rotation ticks, each row followed by its count of ticks:
The counts run from 0 to 124.
[ 10 -17 -25  12  20  -4   2   8  19  17  13   9  -9  -6  43 -13  15   9
 -18 -11 -49 -39  21   8   9 -19 -29  11  -8 -20  -6 -10 -44  20  41  -1
  -3   3 -17  -6   2   1   0 -14 -24  16   9  -9  19  -2   5  18  25   1
   1  16  -5 -25   5]	21
[ 43  -8 -15 -16  30   2  25  30  18  20  -2 -17 -32  23  25 -12  36  -3
 -12  -4 -15  -3  16 -19  17  -8 -22 -14 -17  -1 -38  25 -19   9  23  -3
   0   5   8 -26   3  27 -10   1 -22  -1  18  12  25  -9  18   0  10 -16
  13  -1   2 -33  11]	24
[ 29 -42 -25  -4  10 -18  -4   2  17  35 -13  13 -10   4  19   9  22  -2
  -5   8 -30  -6  19 -15  11   1  -1   2  -6 -13 -26  17 -42  13  27 -32
 -23  -4  10 -28  -7   0 -12 -22 -21  16   4   5   2 -12  30  25   2  -8
  14 -12 -15  -9  26]	30
[ -4  10 -21 -27  14  30  17   3  37  -8  -4  -4 -18  -1   7 -21   4  12
  15  -7   7 -38   6 -25  -5 -21 -11   7 -35   0   4   9   1  13  -8 -19
   4  31 -20 -36   3  37  -4 -33 -11   1  14  12   5  -1  24  -8  38   3
   9  29  10 -12  33]	82
[-28  -4   5  -1  36   2   3   0  30  22  -6  16  -8  -3  15   6  20  30
  -6  12  -4 -16  34 -16  -4   3  16  34 -27 -35  -2  19 -14  46  -1   0
  -1 -20  -4 -35 -17  10   1 -11 -29   3  -2 -13   9  -4  31   0  -2   2
  -1  16 -28 -14  16]	104
[ 15  24   3 -16  36  18  -6  15  14  12  -4  -7 -40   7  25   6   8   4
  -5 -15 -36  10  21 -28 -21  -7 -25  -3 -21 -29 -25  28 -28  15  12 -16
  33   3   1 -25  -3  18 -10 -16  -1   7  26  10  22  13  25  16  -6   0
   9  16 -12  28  16]	9
[ 32 -21 -16  19  25   4   4 -18  37  19  10  25 -20  26  26  20   7 -16
 -10  -1 -18 -21  18  -7 -11  13 -15  10 -19 -17  -3  -8 -39  36  17 -17
 -10  11 -25   4  -8  17 -14 -33 -23   5 -16  -6  26  13  26  22  -7   8
  17  12   9 -13 -14]	37
[  1   0  15  -8   8   4 -23   9   5  14 -22  13 -25 -29  17  25  23  -8
 -14 -31 -14   2   0 -14  -3 -24 -24  10   8 -25   8  16 -40  15  41 -13
  20 -21 -18 -18 -17  26 -10   6   5  13   2   3  -4   3  40  -1  20  36
  26  -5 -11  15  30]	1
[-18  10   7 -25   5  12  -5  -2  17   7  -5   6 -20 -29  -4 -22  31  27
   9 -18  -6   8   3 -37 -18 -11 -15   4 -13  -6   1  35 -33  12 -11 -14
  -5   0   4 -45  -6  16  -5 -17 -11  -4  26 -16   9 -29  35   1  18  -9
  19  15   8  -8  32]	87
[ 29  30   3 -15  32  12  -6  13  15   7   4  -8 -40  20  33  20   1  -3
  -6 -24  -8  -1  14 -18 -11 -13 -11  -8 -21 -22 -19  32 -20  13  21 -19
  31  19 -12 -27 -10  22  -6 -20 -13   8  17  24   8  13  29  13  -4   6
  24  17  -3  17  20]	8
[ 31 -25 -35   1  -8   7  25  -2  34 -10 -16   1 -15  28  20  23  17 -15
 -14  -7  -1 -15   0 -26  19 -13 -25  -5 -29  -4  12  -7 -22  17   8   5
   3  -3 -23 -13  22  46 -37  -1  -7   1 -33 -12   8   9  11   7  24   9
   0  22  37 -25 -11]	53
[ -5   8 -17 -11   8  17   9 -14  33   0  18  12 -35   8   2  11  30  -9
   0  -3  -3 -11  -4 -36  -4 -14 -13   4 -37 -11  18   9  -7   9   9   7
  19  -6 -32 -11  -3  29  -9 -35   4  20  20  -2  25   1  46 -14  25  15
  15  26  22   5   9]	84
[  7  15   3 -11  21  19  -7  11   8  18   1   1 -29 -20  22   3  21  18
   3 -16 -40   7  18 -23 -19  -6 -33   7 -15 -34 -21  11 -35  23  19   3
  29 -14   1 -11  -3   7  -9 -13   6   4  35  -2  26   0  27  17   1  -5
  13  18 -16  22   0]	10
[-24 -28 -23   0  -1   4  -9   6  16  10  -1  14 -17 -29  24  -1  23  21
 -16 -17   9 -35 -11 -22   9  -2  -5   1 -18  -3  19   1 -18  11  12   4
  -2  -9 -28 -28  -5  11   3 -29 -26  -4   8  -8   1  -9  35   3  43  12
  12  29  12 -16  28]	90
[ -4  -1  -2  -5   6  -1 -18   0  22  24 -15  14 -26 -17  21  38   7  -5
 -14  -8 -22  -2  13 -16   0 -27 -11  13 -10 -44  10  15 -34  22  26 -11
  16 -27 -20 -12 -12  19  -9 -11   7  26   6   0  -7   6  47   5  12  27
  16   3 -16  24  26]	0
[ 25  26 -11  -2  26  13  -4  19  11   5  -6  -5 -34  17  41  13  -3   1
 -20 -36   7 -12   3 -19  -2 -10  -5 -15 -15 -16   3  13 -12  26  28 -10
  22  24 -31 -21 -20  30   3 -25 -14   2   5  24   4  22  25  -2  11  14
  19  23   5  15  17]	7
[ 17  -4   8  13  12   0  -1  -9  26 -26 -29  18   3  -2  28  14  23  -7
   0 -39  -7   1  12 -16  -4 -20 -26   5   7 -10  12   6 -55  27   7 -33
  -4  20 -11 -22  10  15 -22  11 -13 -17 -19 -28  19 -17  -9  17   3  -1
   1  -2  14 -36 -10]	49
[  9 -13   7   7  18  -3 -10 -23  22 -22 -27  23  -9   8  29  31  27 -18
  -1 -30  -6  11  17 -23 -11 -12 -22   6   2 -15  17  -3 -57  33  10 -24
   2  -8 -18  -8  11  12 -19   6   1  -5 -10 -36  31 -14  -1  16   1   8
   2  -3  15 -24 -13]	48
[ 13   6 -14   1  20  16  -1  14  31  15  -7  -2 -27  -4  47  16 -14   7
 -24 -29  -1 -34  12 -14  -1 -19 -19  -5 -12 -20   4  -9 -10  27  30 -10
  23  10 -40  -5 -12  26  -3 -24 -15  -5   0  14   4  21  26  -3  24  22
  14  33   4  13  12]	6
[ 18 -13  -7 -14   2  15  -9  -1   9 -21   4  -2 -15 -31  -5  21  36  -8
   0 -25 -17  -3 -13  -6   3 -26 -29  11 -25  -5  15  -3 -43  -6  11 -10
  -5   5 -12   1   0  37 -23 -33   5   2 -27  18  18   7  35  25  22  11
  26  12  11   1 -13]	69
[  8  -9 -21   4  20  12  -3   3  25  30   3  14 -13  24  10  24  11  10
  -8  -4 -43  28  11 -18  -6   7 -14  17 -19 -32  -5  20 -45  29  31  -2
  28 -26   5 -22  14  27 -18 -16  -4  20 -13   5  15  -6  27   1  -6  20
  19   7   1  19  18]	115
[ -5   0  13 -16  19  12  -9  25  22  13 -40  -9 -20 -32  25  -1   8  12
   2 -26  -5 -15  18 -13 -12 -26 -24   6   7  -6 -21  16 -30  21  15 -29
  19   9   3 -39 -10  26  -6   1  -3 -17  14  -1  -6  -2   1   6  25  16
  22  -6 -24  10  32]	3
[ -3   5   3 -19  13  -2   0  -2  23 -16  -4  13  -1 -28   8  29  14 -10
 -14 -18  18 -15   4 -22  -4 -33   9   4 -20 -24  39   6 -20  16  -7 -31
  -8  20 -28 -15 -19  22   0 -27  -9   7  -1  13  17  -8  65   4  20   9
   8  23   2 -13   7]	75
[ -8 -30  -4   0  11   9  14  33  42  28 -43  -3   4 -10  21   3   5  47
  -9 -11  -9  -5  24 -24  -7   3   3   0  -8 -11 -25   0 -32  36  16 -26
  11  -7   0 -44  22  17  -3   4 -21 -13  -5   4  -6 -13   3  17   7  -2
   1  14 -21  12  22]	119
[ 13  -6  -9  -5  16   3   4 -16  30 -18 -41   0   3   3  11   1  11   4
  10 -27 -14 -12  17 -18   1 -25 -28  12  -3  -9  -7   9 -46  26  -8 -38
 -15  28  -7 -37  15  23 -26   1 -22 -14 -17 -19  12 -12 -24  27  21 -10
   0   5   6 -39   0]	50
[  5  -7  -2 -26   9  15   2 -11  25 -14  -2   3 -22 -14 -11  15  11   2
  25  10 -33 -19  17 -14 -17 -26  -9  17 -31 -26   8   5 -29   9  -4 -26
  -3  24 -15 -17  -6  25 -18 -34  -3   6 -31   9  11  23  16  47   7  -8
   6  28   8   0   1]	67
[  8 -25 -14 -17   4  21   2 -21  21 -13  10   7 -22 -26  -6  22  19  -5
  14  -8 -36 -16  -6  -4  -2 -28 -17  20 -26 -18  14   1 -36   1   5 -15
  -4   4 -15  -4  -3  31 -23 -42   7   9 -24  13  19  18  32  39  21  14
  17  22   8   2  -3]	68
[  2 -10  -2   3  10  14   9  38  16  18 -42   0   6 -18  17   1   2  39
 -16 -32  -2  18  14 -21  -7  -1  -8  -5   3  -6 -18  15 -41  28  15 -24
  12  -9   7 -46  11  32  -1  11 -29 -20  -5   6   1 -16  11   1  11   6
   9   3 -18   6  21]	118
[-21  -8 -13   7  39  -5 -14  -9  23  18  10  25   0 -14  22  16  16  16
  -9  -1 -14 -18  21  -3   5  -8  12  37 -24 -41  23   9 -33  43  18   2
  -1 -24 -12 -24 -17   3  -2 -10 -27   9  -6  -6   2  -9  29  -2   2  22
   9  14 -23 -12  20]	105
[ -5   5 -27 -20   9  25   9  -1  47   1   7   2 -24  13  -1  -4  10   0
  12  11  -6 -29   7 -38   0 -19  -4   7 -47  -9  10  14   3  11  -4 -10
  13  10 -24 -26   7  34  -7 -39  -7  14  19   8  14   3  34 -12  33   8
  17  30  12  -1  26]	83
[ 22 -19  -2   6  28   6  13  -7  50  22  -8  14 -19  22  25  11  -1  -3
   7  15 -13 -37  30 -11 -11  14  -8  13 -16  -8 -18  -5 -21  43   8 -20
  -7   8 -21 -10  -1  14  -9 -31 -22   0  -8   2  20  13   7  12 -10  -3
   6  17   6 -17  -5]	36
[ -5  24  -5 -21  16  25  13  11  34 -13  -7   1  -6 -21  14 -23  10  14
  11 -28  20 -33   4 -27   0 -35 -20   7 -15  11   8   5  -9   9   0 -27
   2  38 -18 -30   8  37   6 -21 -15  -7  13   8   8 -12  12 -16  49  16
  12  21   6 -35  14]	81
[ -9  -5 -17  13  26 -12 -22   2  14  12   0  18   0  -6  23  22  20  -3
 -28 -28  -1 -14   7   3  11  -7   7  25 -15 -35  24  18 -48  30  27 -10
  -5 -13 -11 -23 -19  19   9 -16 -26   8 -14   4  -5  -4  22  -5   6  34
  10   1 -13 -20  24]	106
[  7   7  21 -29  16  15  11  -7  31 -22  -7   7 -18  -8 -12  16   5   8
  15  -5 -12 -19  18 -20 -25 -34  -8   6 -15 -15  11  12 -22  11 -14 -43
 -14  43 -14 -21 -17  28 -13 -32 -20  -7 -30  12  12  21  15  39   2 -12
   8  29  -2 -13  -3]	66
[ 21 -59 -19   0   5 -16  -3  -2  30  33  -7  12 -16   0  26  12  36  -8
  -3   9 -22 -15  11 -11   4   6 -24  -2  -3  -3 -21   1 -42  21  37 -14
  -3 -17   1 -14  -3   3 -12 -18 -13   5   5   0  11 -15  30   6  10   5
  12 -22  -5 -14  20]	31
[  0 -20  35 -20   7  11  15  12  35 -21 -13  11 -24 -16  17  34  26   3
  -4 -10  17 -10   9 -23 -23 -25 -30  -5   6   4  28   0 -16  10   3 -17
   9   7 -42  -7 -20  29 -20  -2  -8 -14 -37  -2  16  15  13  13   6  -2
   3  17  15 -17  -7]	64
[ 11  21 -16  -5  32  10   7  10  32  23  -7   4  -1  34   9  11 -13  17
  -8 -15  -8   7  25 -14 -12  -3  17  11 -35 -30  -6  29 -22  34  19 -17
   8  12  -5 -36   0  39   0 -14 -28   8 -19  26  -1   9  13 -11  -4  15
   9  21  -6  -3  28]	113
[ -9  -4  -5  -2  17  23   2  21  41  25 -12   0 -26 -13  37  12  -7  15
  -1 -10  -7 -48  20 -13  -7 -22 -20   7 -11 -21  -6 -19  -3  32  23 -10
  34   8 -28 -10  -6  24  -9 -15 -10 -12  14  10  -2  19  11   2  33  20
  10  21 -10  15  16]	5
[ 28   5   9   5  17  -8  24  15  37  46  12  21  -9   3  22   0  23  14
 -20   0 -24  -9  17 -25  -2  -3 -12   3  -8 -14  -9   0 -36  29  17   4
 -15 -10 -32 -12 -21   8  -6   7 -31  -1   2 -13  27  -7  45  -4  -6  -9
   5  17   6 -19  -7]	27
[ -8  -8 -26 -15  29  20 -11  -6   7  12  11  -6 -31 -10   3 -18  22  22
   3 -12 -20 -19   3   3   6  -5  -2  26 -35 -16 -23  28 -23  20   6   4
  -4  -1  15 -38   2  18  -4 -41 -29  -1  -1   6 -10   7  13  24  19   7
  23  19  -4 -25  31]	98
[  6  11 -24  -4  28  11  -2   5  32  25  -2  15  -9  32   9  22  -9   9
  -1  -9 -24  11  21 -24 -15   5  11   9 -30 -33 -13  25 -35  27  21 -14
   9 -10   0 -33   7  36 -12 -23 -16  17 -16  17   4   2  18   3 -13  11
  12  19  -9  16  28]	114
[ 28 -27 -22  -1  25 -11   5  -5  29 -15 -39  -2  -4  30  17  32   9 -13
 -11  -5  29  -8  21 -24   6   5  20  -8 -22 -18  -9   3 -24  38 -14 -36
  -4  15   0 -37   9  14 -11  -9 -23   2  -5  -4  16  -5  32  15  -1  -2
  -2   9   5 -19  12]	45
[  5 -49 -13 -31  -5  -5  -8   8  19 -15 -40  -7 -13 -11   1  25  20  -9
   1   6  -2 -14   9 -27   8 -28 -10 -14  -9   2   8   6 -14  -3   4 -28
 -10  11   3 -39   0  29 -27 -18  -4   5 -32   9  -3   6  16  36  23  -2
   1   1   6 -16  37]	61
[-16  13  17 -11  45  -1   6  20  25  18  -6   2 -16  -3  10   6  31  26
  -7   1  11  -3  33 -20  -7  -3  15  19 -23 -23 -13  30 -10  38 -12  -3
   0 -18   3 -54 -15  24  -7  -1 -31 -17  -1  -8   7  -5  34  -5  -4  -1
   7  15 -23 -27  15]	103
[-11 -21  -8 -10  37  21  -3  14  23  14 -18   3 -13   0  23  10  34   9
   6  -7 -13  -7  41  -8   1 -13 -29  25 -11  -6 -17  14 -19  30  24   1
  29 -19  10 -30   7  37  -8  -9 -13  -8   5   5   7 -10 -16  -9   6  29
  10 -16 -20 -21  33]	109
[ -8 -20 -13  -7  39   7 -17  16   8   7 -16  -8 -10   9  23   4  30  -5
  -1 -18  -8  -5  28  -4  12 -19 -16  15 -16  -5 -15  35 -27  28  27 -15
  14 -10  20 -47  -6  31  -1 -17 -15  -1   1  14  -1 -10  -9  -6   3  21
  23 -22 -21 -22  43]	108
[ 17 -12  -2   5  26  -8   2  24  14  -2  -3  -4 -24   9  56  26  35   2
 -32  -1  -4 -15  22 -27   5  -1 -17 -16  -9 -16  -4  -1 -20  17  31   8
  36 -14 -20 -11  -3   1   8  -6  -9  15  30  11  29  -4  48  -3   9  -2
  -5  10   1   4   7]	16
[ 16  -5  11 -28   7   3  18  -5  35  -6 -31   3 -17  19 -13  19  33   8
   7   7 -15  22  17 -51 -12 -15 -13 -12 -18 -17  -1  24 -21  13 -17 -18
   1   2  -2 -38   3  26 -33  15  -2  -2 -20 -19  19  -7  20  24   2 -26
  -2  14   9 -14   3]	56
[ 34   2   0 -20   7   5  28   1  29  -9 -32  -5 -18  20   0  27  26   0
  -5  -4   2  25   8 -42  -5 -17 -14 -16 -15  -9   3  29 -24   8  -8 -17
   2  11  -7 -35   4  38 -36  12  -6 -11 -28 -15  19  -6  17  13   6 -15
   2  15  22 -24  -1]	55
[  9  -6 -13  12   9  14  -6   8  20  23  -8  15  -9  -4  15  25  25  20
 -16 -31 -25  35   5 -19  -6   5 -22  12  -6 -17   2  22 -61  27  38   3
  18 -35  -3 -23  16  31 -12  -1 -11   3 -15  -2  11 -19  23  -5  -1  25
  23   3   1  17   4]	116
[ 11  22 -10   8  16  11  -1  28   7  14  -7  -2 -10 -39  33  -1   6  30
 -21 -45  -8 -12  -1 -11   6  -6  -9  -4  -5 -26 -21   0 -43  23  21 -11
   4  -2  -3 -23   1   9  -7   0 -25 -16  23  -4  16 -10  32  16  34  10
   7  31 -13   1 -13]	12
[ 23  -3   3  -2  22   1  39  16  36  36   7  12 -25  12  19   1  31  13
  -9  12 -27 -13  28 -33  -4   0 -17   1 -16 -16 -23  -3 -19  27  19  11
   4 -19 -17  -6  -3  11 -16  10 -12  -1  12  -8  27  -6  34  -5   1 -21
   2  13   4 -17  -8]	26
